Look-ups in named tables: a row name and a column name give one cell, copied from the table.

Gebek =
         Zeluzer  Lofafas  Lukepu  Pura  Div  Sot  Taba  Zagefe  Tefi  Sufal
Vemosib        0      128     171   213  171   90   186      85    43     35
Dufude        52      226     211    44   23  204    44     113   242    208
Gol          137      107      86    77   91  123    79     105   132    126
Mebate       134      103      38    41   81  185    39      59   123    124

What is the Lukepu of Dufude in Gebek? 211
What is the Tefi of Gol in Gebek? 132
What is the Taba of Dufude in Gebek? 44
What is the Pura of Gol in Gebek? 77
What is the Sufal of Vemosib in Gebek? 35
What is the Div of Gol in Gebek? 91
What is the Zeluzer of Gol in Gebek? 137
What is the Lukepu of Gol in Gebek? 86
What is the Pura of Vemosib in Gebek? 213
What is the Sufal of Dufude in Gebek? 208
What is the Lukepu of Vemosib in Gebek? 171
What is the Lofafas of Mebate in Gebek? 103
What is the Sufal of Gol in Gebek? 126
Row with the largest Div: Vemosib

Table Kabered
,Bovir,Zamafak,Posu,Vobuzav,Lanipif,Nudukob,Mudub,Fiz,Zim
Zale,0.5,0.5,0.4,0.6,0.6,0.6,0.5,0.5,0.5
Bip,0.5,0.5,0.6,0.4,0.5,0.4,0.6,0.4,0.5
Metono,0.5,0.5,0.5,0.6,0.5,0.5,0.4,0.5,0.5
Lasug,0.5,0.5,0.4,0.6,0.5,0.6,0.5,0.5,0.5
Zat,0.6,0.5,0.9,0.4,0.5,0.3,0.7,0.4,0.5
Sibud,0.5,0.6,0.4,0.6,0.5,0.6,0.5,0.5,0.6
Fab,0.6,0.5,0.9,0.4,0.5,0.2,0.7,0.4,0.5
Kon,0.5,0.5,0.6,0.5,0.5,0.5,0.5,0.5,0.5
Zab,0.5,0.5,0.4,0.6,0.5,0.6,0.5,0.5,0.5

Fab, Vobuzav -> 0.4
Fab, Posu -> 0.9
Metono, Lanipif -> 0.5
Zale, Fiz -> 0.5
Kon, Zamafak -> 0.5
Metono, Vobuzav -> 0.6
Fab, Fiz -> 0.4
Zab, Bovir -> 0.5
Zale, Vobuzav -> 0.6

Feli =
	Metivu	Kipi	Duna	Let
Sogin	6123	3726	3786	3881
Dasefe	3666	1089	4869	2456
Marova	4012	3614	3694	4087
Nim	5829	8496	4077	7317
Deziru	4990	5556	4679	5251

Duna of Dasefe = 4869
Let of Marova = 4087
Kipi of Dasefe = 1089
Metivu of Dasefe = 3666
Kipi of Sogin = 3726
Let of Nim = 7317
Duna of Marova = 3694
Duna of Sogin = 3786
Kipi of Marova = 3614
Metivu of Nim = 5829
Row with the largest Duna: Dasefe

Sapibi =
         Bipoziz  Gisaku
Pafizod       23     206
Mep          133      61
Donog         34     229
Nufa          78     138
Kov          139     137
Bomor        142     112
Fotuvid      123     103

Pafizod, Gisaku: 206
Kov, Gisaku: 137
Bomor, Bipoziz: 142
Pafizod, Bipoziz: 23
Nufa, Bipoziz: 78
Bomor, Gisaku: 112
Nufa, Gisaku: 138
Kov, Bipoziz: 139
Mep, Gisaku: 61
Mep, Bipoziz: 133
Donog, Bipoziz: 34
Fotuvid, Gisaku: 103
Fotuvid, Bipoziz: 123
Donog, Gisaku: 229
Row with the largest Gisaku: Donog

Beli =
fields: Dit, Pil, Rirati, Rasiki
Zasudos: [196, 19, 155, 43]
Niros: [164, 58, 15, 116]
Doba: [117, 61, 86, 92]
Nokiti: [110, 48, 157, 50]

What is the Dit of Doba in Beli? 117
What is the Rasiki of Niros in Beli? 116
What is the Rasiki of Doba in Beli? 92
What is the Rirati of Zasudos in Beli? 155
What is the Rirati of Doba in Beli? 86
What is the Pil of Niros in Beli? 58
What is the Rasiki of Zasudos in Beli? 43
What is the Rasiki of Nokiti in Beli? 50
What is the Dit of Nokiti in Beli? 110
What is the Pil of Doba in Beli? 61
What is the Dit of Niros in Beli? 164
What is the Pil of Nokiti in Beli? 48
What is the Dit of Zasudos in Beli? 196
Which row has the largest Dit? Zasudos

Nudigo:
	Tovoka	Pepo	Vit	Ruzon	Nivo	Zakegod	Tovo	Sidu
Pir	-35684	-71738	-1069	-28314	55973	-15946	-25506	916
Dobozi	19668	-54570	-2431	-36581	38451	-19015	4339	-15043
Mal	-7127	-45024	-3725	-24674	29652	-16384	-1366	-6056
Riz	-48104	1305	-6494	8934	-23813	-4778	-28190	189
Nozif	48861	5037	-12678	-16308	-20685	-8222	29517	-21167
Gur	-43093	-68946	-845	-22333	48489	-15275	-31074	545

What is the Nivo of Dobozi in Nudigo? 38451
What is the Nivo of Mal in Nudigo? 29652
What is the Sidu of Gur in Nudigo? 545
What is the Nivo of Pir in Nudigo? 55973
What is the Vit of Pir in Nudigo? -1069
What is the Ruzon of Mal in Nudigo? -24674
What is the Tovo of Riz in Nudigo? -28190
Which row has the largest Tovo? Nozif

Zise =
,Tok,Mozumu
Zurene,-7839,657
Furekid,-4740,-7606
Vuk,-4919,3696
Timov,1464,5387

Timov, Mozumu -> 5387
Zurene, Tok -> -7839
Vuk, Mozumu -> 3696
Furekid, Tok -> -4740
Furekid, Mozumu -> -7606
Vuk, Tok -> -4919
Zurene, Mozumu -> 657
Timov, Tok -> 1464
Row with the largest Mozumu: Timov

Table Sokikop
,Tonip,Pafubog,Gikuvuv,Luvusi,Nore
Kep,656,525,511,495,615
Digodud,221,516,479,488,676
Peli,797,500,519,525,781
Zulaf,360,503,513,512,298
Lel,556,484,499,490,806
Vobuf,878,522,483,489,421
Zun,450,523,521,490,636
Masog,498,507,472,490,473
Gan,342,521,524,510,724
Tudiruv,554,504,513,501,274

What is the Pafubog of Zulaf in Sokikop?
503
What is the Luvusi of Kep in Sokikop?
495
What is the Tonip of Vobuf in Sokikop?
878
What is the Luvusi of Tudiruv in Sokikop?
501
What is the Gikuvuv of Kep in Sokikop?
511
What is the Gikuvuv of Gan in Sokikop?
524
What is the Tonip of Digodud in Sokikop?
221
What is the Nore of Zun in Sokikop?
636
What is the Tonip of Gan in Sokikop?
342
What is the Luvusi of Vobuf in Sokikop?
489
What is the Tonip of Masog in Sokikop?
498
What is the Luvusi of Lel in Sokikop?
490
What is the Gikuvuv of Digodud in Sokikop?
479
What is the Tonip of Zun in Sokikop?
450
What is the Nore of Zulaf in Sokikop?
298
What is the Tonip of Tudiruv in Sokikop?
554
What is the Tonip of Peli in Sokikop?
797
What is the Gikuvuv of Vobuf in Sokikop?
483
What is the Nore of Lel in Sokikop?
806
What is the Nore of Kep in Sokikop?
615

Buz:
,Pugov,Ras,Sur
Kenevuz,-30590,8294,39603
Zokavin,24657,-46605,6748
Fik,-23238,-16050,5465
Lapez,-43782,-62493,14911
Vulopam,-12350,13466,57682
Kuvo,-17606,87294,63295
Sar,-40543,-43419,12974
Zus,-514,26786,20498
Tiv,36961,-9875,-9253
Tor,-4575,13943,40982
Fug,-30676,-19148,-45917
Zud,-55350,-28529,25992

Pugov of Tor = -4575
Sur of Sar = 12974
Ras of Tor = 13943
Ras of Tiv = -9875
Ras of Lapez = -62493
Ras of Fik = -16050
Ras of Sar = -43419
Pugov of Kuvo = -17606
Sur of Zokavin = 6748
Ras of Kenevuz = 8294
Sur of Zud = 25992
Sur of Fug = -45917
Sur of Kenevuz = 39603
Ras of Kuvo = 87294
Ras of Zus = 26786
Sur of Lapez = 14911
Pugov of Lapez = -43782
Pugov of Zokavin = 24657
Sur of Tiv = -9253
Sur of Vulopam = 57682

Ros =
,Rimopa,Lig,Zegef,Mogep,Tefo,Naraf,Todepa
Rokat,0.60,0.65,0.37,0.83,0.52,0.35,0.44
Leb,0.34,0.71,0.27,0.16,0.50,0.45,0.46
Nadep,0.35,0.71,0.61,0.57,0.33,0.13,0.39
Muf,0.42,0.69,0.66,0.15,0.29,0.03,0.45
Mutari,0.57,0.65,0.34,0.83,0.62,0.17,0.38
Folebap,0.49,0.67,0.27,0.71,0.54,0.25,0.45

Folebap, Tefo: 0.54
Nadep, Naraf: 0.13
Leb, Naraf: 0.45
Muf, Rimopa: 0.42
Nadep, Rimopa: 0.35
Folebap, Mogep: 0.71
Leb, Zegef: 0.27
Rokat, Todepa: 0.44
Folebap, Zegef: 0.27
Muf, Tefo: 0.29
Leb, Tefo: 0.50
Mutari, Rimopa: 0.57
Which row has the largest Naraf? Leb

Table Nev
|  | Gal | Zopu | Gez |
|---|---|---|---|
| Sesupal | -0.010 | 0.097 | 0.252 |
| Teliz | 0.000 | 0.074 | 0.157 |
| Demis | 0.041 | 0.104 | 0.180 |
| Dat | 0.040 | 0.059 | 0.172 |
| Sifulu | 0.692 | -0.863 | 0.333 |
| Filebu | -0.050 | 0.063 | 0.215 |
| Zul | 0.030 | 0.023 | 0.269 |
| Bolifin | 0.496 | -0.123 | -0.022 |
| Beru | -0.226 | -0.262 | 0.309 |

Demis, Gez: 0.180
Sesupal, Zopu: 0.097
Filebu, Zopu: 0.063
Zul, Zopu: 0.023
Teliz, Gez: 0.157
Zul, Gal: 0.030
Filebu, Gal: -0.050
Sesupal, Gal: -0.010
Beru, Gez: 0.309
Zul, Gez: 0.269
Bolifin, Gez: -0.022
Sifulu, Gez: 0.333
Teliz, Zopu: 0.074
Dat, Gez: 0.172
Sifulu, Gal: 0.692
Beru, Zopu: -0.262
Teliz, Gal: 0.000
Sesupal, Gez: 0.252
Demis, Gal: 0.041

